Rows swapped in pairs by one turn or mirror: which row each one swaps with:
The rows were stretched afterwards, more along some directions than others.
rar: [ 2.07  0.96  1.49 -0.83 -1.03 -2.56  0.27 -1.72 -0.37  0.04  0.46  0.26
 -0.64 -0.07  3.59 -1.43  0.03  1.72 -2.83 -1.23 -0.96 -1.32]
fif: [ 0.80  1.38  1.33 -1.50 -1.12 -0.99  1.11 -0.33  1.09 -0.38 -0.09  0.35
 -0.18  0.42  2.21 -1.40 -0.11  0.01 -2.18 -0.48 -0.03 -1.83]
Nubed: [ 0.11  2.08  0.61 -0.18 -1.59 -1.42  0.97 -0.98  0.78 -0.09 -0.32 -0.77
  0.22  0.29  1.67 -0.95  0.06  0.84 -1.14 -2.52 -0.36  0.67]
gigit: [-0.09  1.33  1.31 -1.64 -0.54 -1.62 -0.62 -0.08  0.29 -0.57  0.08  0.48
  0.29  0.97  2.07 -0.63 -0.52  1.06 -2.23 -0.20 -0.46 -0.62]
Repu: [ 1.10  0.91  0.25 -1.26 -0.29 -2.23  0.68 -1.68 -0.18 -0.15  0.68  0.55
 -1.61  0.34  3.29 -1.51 -0.33  1.12 -3.37 -0.91 -0.92 -1.66]
palan: [ 0.76 -0.37  1.98 -1.61 -1.10 -1.56  0.27 -0.37  1.84 -0.95 -0.56 -0.24
 -0.99 -0.11  2.42 -2.68  0.73  1.57 -0.02 -0.59 -0.53 -0.92]
Supup: [ 0.07  0.65  0.38 -2.83 -0.96 -4.28 -0.43 -1.63  0.51 -0.83  1.14 -0.27
  0.61  2.27  1.77 -1.34 -1.01  2.09 -3.77 -0.21 -0.94 -1.97]
luv: [-0.54  0.14 -0.50 -3.24 -0.36 -4.79 -0.38 -1.81  1.24 -1.30 -0.72 -0.65
 -1.35  2.19  3.05 -3.36 -1.18  1.48 -2.31 -1.28 -2.43 -2.12]
fasil: [ 0.83  1.56  1.30 -1.36 -1.10 -0.77  1.25 -0.49  0.93 -0.44 -0.24  0.48
 -0.16  0.72  2.54 -1.51  0.04 -0.15 -1.98 -0.56 -0.02 -1.67]
kuli: [ 0.82  0.73  0.01 -1.33 -1.49 -3.20  0.50 -2.46  0.53 -0.08  0.02 -1.41
 -0.43  1.39  2.45 -1.68 -1.06  1.84 -1.26 -2.44 -1.86  0.21]
sota: [ 0.82  0.36  0.83 -0.80 -0.25 -2.17 -0.53  0.07 -1.21  0.16 -1.84 -0.47
  0.63 -0.02  2.61 -2.48 -0.57  0.88 -0.80 -0.90 -1.22  0.11]
kavo: [-0.20  0.94 -0.83 -3.51 -1.38 -4.71 -0.54 -2.22 -0.14 -0.24  0.66  0.19
  0.34  2.59  2.62 -1.11 -1.74  2.71 -3.88 -1.40 -1.23 -1.54]
Kemi: [ 0.21  1.79  0.81  0.03 -1.48 -0.98  0.76 -0.73  0.43 -0.04 -0.78 -0.92
 -0.17  0.07  1.34 -1.11  0.01  0.11 -0.68 -2.14 -0.63  0.90]
Sozev: [-0.46  0.93 -1.03 -2.96 -1.06 -3.97 -0.52 -1.85 -0.30 -0.37  0.80 -0.12
  0.53  2.45  2.32 -1.09 -1.58  2.28 -3.47 -1.59 -1.02 -0.80]
Pegi: [ 0.44  1.22  0.84  0.49 -0.80 -0.47  0.87 -0.12 -0.90  0.57 -1.41 -1.05
  0.32 -0.29  1.54 -1.36 -0.06 -0.30 -0.30 -1.95 -0.83  1.48]
morip: [ 0.10  0.66 -0.38 -1.46  0.03 -2.41  0.46 -1.15  0.30 -0.36  0.35  0.38
 -1.79  0.48  3.17 -1.98 -0.48  0.87 -3.30 -0.71 -1.12 -1.67]
vilal: [ 0.40  1.19  0.80 -1.39 -0.29 -2.23  0.44  0.19  0.25  0.77 -0.29 -0.35
  1.12  1.91  2.99 -0.62 -1.81  2.18 -3.26 -1.75 -0.67 -0.73]
Zomo: [ 0.52  1.11  0.44 -3.23 -1.70 -3.16  0.19 -1.98  0.49 -0.09 -1.78  0.76
 -1.15  0.72  4.64 -2.14 -0.18  3.11 -1.78 -2.43 -1.56 -1.08]
mumeb: [ 0.48  1.06  0.48 -3.68 -2.35 -3.88 -0.22 -1.42  0.44 -1.66 -0.12  0.03
  0.80  2.36  1.99 -2.98 -0.89  1.27 -1.96 -1.15  0.32 -0.95]
didid: [ 2.10  0.97  1.54 -1.35 -1.16 -2.86 -0.01 -1.81 -0.65 -0.33  0.07  0.23
 -0.44  0.05  3.95 -1.94  0.10  2.20 -2.74 -1.00 -0.85 -1.67]
vopa: [ 0.01  0.65  0.57 -0.93  0.35 -3.02 -1.91 -0.55 -1.02 -0.35  0.03 -0.19
  0.94  1.75  1.39 -1.04 -1.37  1.23 -2.51 -1.17 -1.48  0.63]
buf: [ 0.88  0.71  0.64 -0.52 -1.43 -2.01  1.07 -1.67 -0.08  0.29 -0.16 -2.34
  0.03  1.15  2.03 -1.59 -0.59  1.61 -0.67 -2.06 -1.32  0.68]
nerel: [ 1.00  1.35  0.43 -2.54 -2.08 -3.20  0.14 -1.13  0.22 -0.66 -0.31 -0.65
  0.95  2.63  1.42 -2.29 -1.38  0.50 -1.44 -0.73  0.35  0.41]
fove: [ 0.71 -0.16  1.78 -1.93 -1.09 -3.22  0.16 -0.93  1.88 -0.75  0.69 -0.81
 -0.26  0.74  2.11 -2.48  0.27  2.14 -1.43 -0.17 -0.41 -1.85]
zot: [ 1.59  1.26  1.54 -0.26 -1.31 -0.39  0.84 -0.03 -0.30  0.78 -0.19 -0.78
  0.77  1.47  1.51 -0.54 -1.59  0.71 -1.30 -1.11 -0.12  1.82]
Dip: [ 0.69  0.92 -0.86 -0.18 -1.23 -2.16  0.82 -0.19 -0.34  1.36 -1.06 -0.30
  0.95  0.89  1.33 -1.13 -2.20  0.43 -2.33 -2.93  0.30  0.42]
fod: [-0.10  0.40 -0.71 -2.24 -0.54 -4.42 -0.05 -1.52  0.96 -0.66 -0.79 -1.65
 -1.16  2.12  3.14 -2.73 -0.59  1.48 -1.89 -0.76 -2.64 -1.39]
nute: [ 0.67  2.08  0.55 -1.84 -2.19 -2.44  0.90 -0.66 -0.71 -0.25 -1.18 -0.19
  0.27  0.89  2.38 -1.60 -1.71  1.30 -3.02 -2.21 -0.44  0.21]
Sugo: [ 1.04  0.71  1.24 -0.97 -0.60 -2.33 -0.51 -0.08 -1.36 -0.19 -1.82 -0.19
  0.62 -0.17  3.17 -2.61 -0.21  1.15 -1.06 -0.95 -0.99 -0.29]
fefe: [ 0.93  0.77  0.43 -1.00 -1.84 -2.02  0.99 -2.15  0.29  0.20  0.32 -1.27
 -0.24  0.96  2.07 -1.25 -0.85  1.65 -1.03 -2.62 -1.24  0.49]
Pasok: [ 0.60  0.42 -0.72  0.50  0.01 -3.17  0.19 -0.54 -0.18  0.96 -0.01 -1.19
  0.86  2.05  1.44 -1.52 -1.40  0.67 -2.01 -1.96 -0.52  0.06]
zuk: [ 0.12  0.82  1.22 -0.85  0.21 -2.57 -1.76 -0.11 -1.06 -0.21 -0.17 -0.41
  0.81  1.28  1.59 -0.96 -0.86  1.28 -2.18 -0.39 -1.36  0.48]
zafu: [-0.24  1.61  0.60 -2.84 -1.08 -4.67 -0.08 -0.97  1.29 -0.59 -0.43 -0.31
  0.48  2.59  3.76 -1.65 -0.99  3.16 -3.72 -2.33 -1.24 -2.45]
kov: [ 0.36  1.59 -0.59 -3.39 -1.45 -4.10  0.56 -2.65  0.18  0.07 -1.42  0.97
 -0.91  1.86  4.71 -2.00 -0.54  2.18 -3.24 -2.32 -1.92 -2.02]
varob: [ 0.36  0.75  0.52  0.23  0.33 -3.17 -1.71 -0.60 -0.96 -0.30 -0.01 -1.01
  0.98  1.59  1.06 -1.19 -1.15  0.75 -1.83 -1.20 -1.56  0.92]
Bimu: [ 0.75  0.73  0.50 -0.89 -1.98 -1.52  0.78 -1.71  0.32 -0.04  0.39 -1.29
  0.15  0.73  1.73 -1.23 -0.68  1.64 -0.73 -2.77 -0.70  1.00]
Sog: [ 0.01  1.00 -0.31 -3.36 -1.49 -4.69 -0.75 -1.90  0.12 -0.52  0.54 -0.42
  0.36  2.66  2.30 -1.21 -1.66  2.41 -3.85 -0.99 -1.00 -1.71]
mipu: [ 0.58  1.24  0.07 -3.49 -2.32 -3.86  0.29 -1.54  0.43 -0.87 -0.11  0.24
  0.88  2.81  1.64 -2.33 -1.27  0.88 -2.29 -1.10  0.53 -0.71]
simap: [-1.02  0.35 -1.01 -2.83 -0.09 -4.58 -0.11 -1.26  1.45 -1.21 -0.78 -0.69
 -1.41  2.16  3.13 -3.31 -0.62  1.65 -2.03 -0.67 -2.03 -2.01]
bam: [ 1.32  1.06  0.99 -0.33 -0.65 -0.80  0.98  0.15 -0.34  1.10  0.00 -0.84
  0.84  1.73  1.80 -0.28 -1.93  0.92 -1.82 -1.23 -0.34  1.23]
Sep: [ 1.02 -0.30  1.68 -1.92 -1.47 -3.14  0.09 -0.97  1.45 -0.82  0.58 -0.95
 -0.19  1.08  1.52 -2.11  0.29  1.58 -2.03 -0.10 -0.72 -1.94]
pes: [ 1.12  1.61  0.54 -1.17 -2.14 -1.44  1.00 -0.85  0.24  0.15 -0.05 -0.67
  0.88  2.15  1.06 -1.30 -1.09  0.01 -0.76 -0.52  0.46  1.54]
mas: [ 1.32  1.80  2.95 -2.05 -2.11 -2.45  0.21 -0.85 -0.78 -2.10 -0.56 -1.03
  0.07  0.47  2.83 -2.68 -0.67  1.59 -2.33 -1.48 -1.36 -0.09]
pekam: [ 0.54  1.23  1.48 -1.15 -0.64 -1.80 -1.26  0.17 -0.36 -0.26 -0.06  0.22
  0.69  0.69  1.67 -0.55 -0.83  0.52 -2.34 -0.46 -0.58 -0.01]
tefo: [ 0.51  1.85 -0.43 -3.24 -1.53 -3.47  1.21 -2.73  0.33 -0.15 -1.26  0.67
 -1.03  1.74  4.92 -2.20 -0.16  2.17 -2.96 -1.94 -1.54 -2.34]
zegu: [ 0.03  0.79 -0.16 -3.62 -1.45 -4.91 -0.29 -2.48  0.55 -0.67  1.02  0.21
  0.26  2.55  2.32 -1.29 -1.35  2.58 -4.13 -1.12 -1.10 -2.22]
baru: [ 1.60  1.58  2.66 -1.40 -1.22 -2.54  0.67 -1.07 -0.22 -1.91  0.16 -2.04
 -0.37  0.74  3.63 -2.94 -0.21  1.68 -1.41 -1.44 -1.53 -0.14]
zub: [ 0.62  1.75 -0.05 -1.98 -2.20 -2.72  0.90 -0.52 -0.50  0.24 -1.22  0.05
  0.49  0.94  2.15 -1.35 -2.12  1.27 -3.12 -2.71 -0.16 -0.10]
rubi: [ 1.54  1.63  1.26 -0.55 -1.40 -0.86  0.88 -0.18 -0.70  0.84 -0.31 -1.11
  1.05  1.89  1.47 -0.77 -1.84  0.41 -1.29 -1.17  0.11  2.01]
Gos: [-0.75  0.16 -1.10 -2.58  0.19 -3.81  0.33 -1.07  1.35 -1.04 -0.41  0.09
 -1.58  1.66  3.10 -3.01 -0.74  1.22 -2.66 -0.23 -1.47 -2.48]
Lef: [-0.67  0.36 -0.66 -2.67  0.14 -3.59  0.11 -0.92  0.99 -1.35 -0.48  0.12
 -1.77  1.19  3.28 -3.00 -0.22  1.04 -2.62 -0.16 -1.63 -2.45]
rakid: [ 0.50  0.25  1.35 -2.31 -1.59 -2.00  0.01 -1.08  1.11 -0.09 -1.50  0.37
 -0.92  0.06  3.62 -2.25  0.13  2.69 -0.69 -2.04 -1.02 -0.36]
bimi: [ 0.62 -0.42  2.18 -1.66 -0.96 -2.51  0.05 -0.57  2.14 -1.35  0.45 -0.67
 -0.73  0.63  1.83 -2.62  0.47  1.81 -1.01 -0.29 -0.57 -1.66]
luno: [ 0.66  0.73  0.20 -1.07 -1.61 -2.77  0.37 -1.98  0.71 -0.29 -0.55 -1.63
 -0.16  1.30  1.89 -1.96 -0.94  1.25 -0.62 -2.27 -1.72  0.54]
Rit: [ 1.18  2.23  1.58 -1.97 -2.30 -2.54  0.62 -0.59 -1.10 -0.56 -1.00 -0.72
  0.51  0.76  2.48 -1.78 -1.64  1.38 -2.96 -2.26 -0.37  0.27]
ralar: [ 0.28  0.92  0.77  0.48 -0.75 -0.60  0.43 -0.25 -0.90  0.13 -1.48 -0.83
 -0.07 -0.50  1.49 -1.71 -0.16 -0.03  0.01 -1.89 -0.84  1.46]
Gubol: [ 1.25  1.38  2.11 -1.27 -1.12 -1.98  1.01 -0.97  0.06 -1.78  0.41 -2.12
 -0.13  0.99  3.24 -3.07  0.15  1.33 -0.86 -1.05 -1.01 -0.06]
vusa: [ 0.57 -0.36  1.96 -2.02 -1.26 -2.15  0.39 -0.62  2.29 -1.09 -0.52 -0.11
 -0.92  0.18  2.66 -2.79  0.43  2.26 -0.62 -0.83 -0.57 -1.55]
gokis: [ 1.53  1.69  3.05 -1.77 -1.58 -2.47  0.80 -0.87 -0.25 -2.09 -0.03 -1.96
 -0.04  0.80  3.07 -2.97 -0.24  1.49 -1.92 -1.16 -1.17 -0.44]
Vis: [-0.37  2.04  0.74 -1.21 -1.36 -2.71  0.52 -1.11  1.16 -0.51 -0.26 -0.60
  0.57  1.56  1.85 -0.98  0.00  1.40 -2.03 -1.96 -0.70 -0.66]

rar is swapped with kov
Supup is swapped with luno
vopa is swapped with Nubed
gokis is swapped with nerel
baru is swapped with mipu
mumeb is swapped with Gubol
tefo is swapped with didid
sota is swapped with fif
Bimu is swapped with Sozev
Sep is swapped with fod
mas is swapped with pes

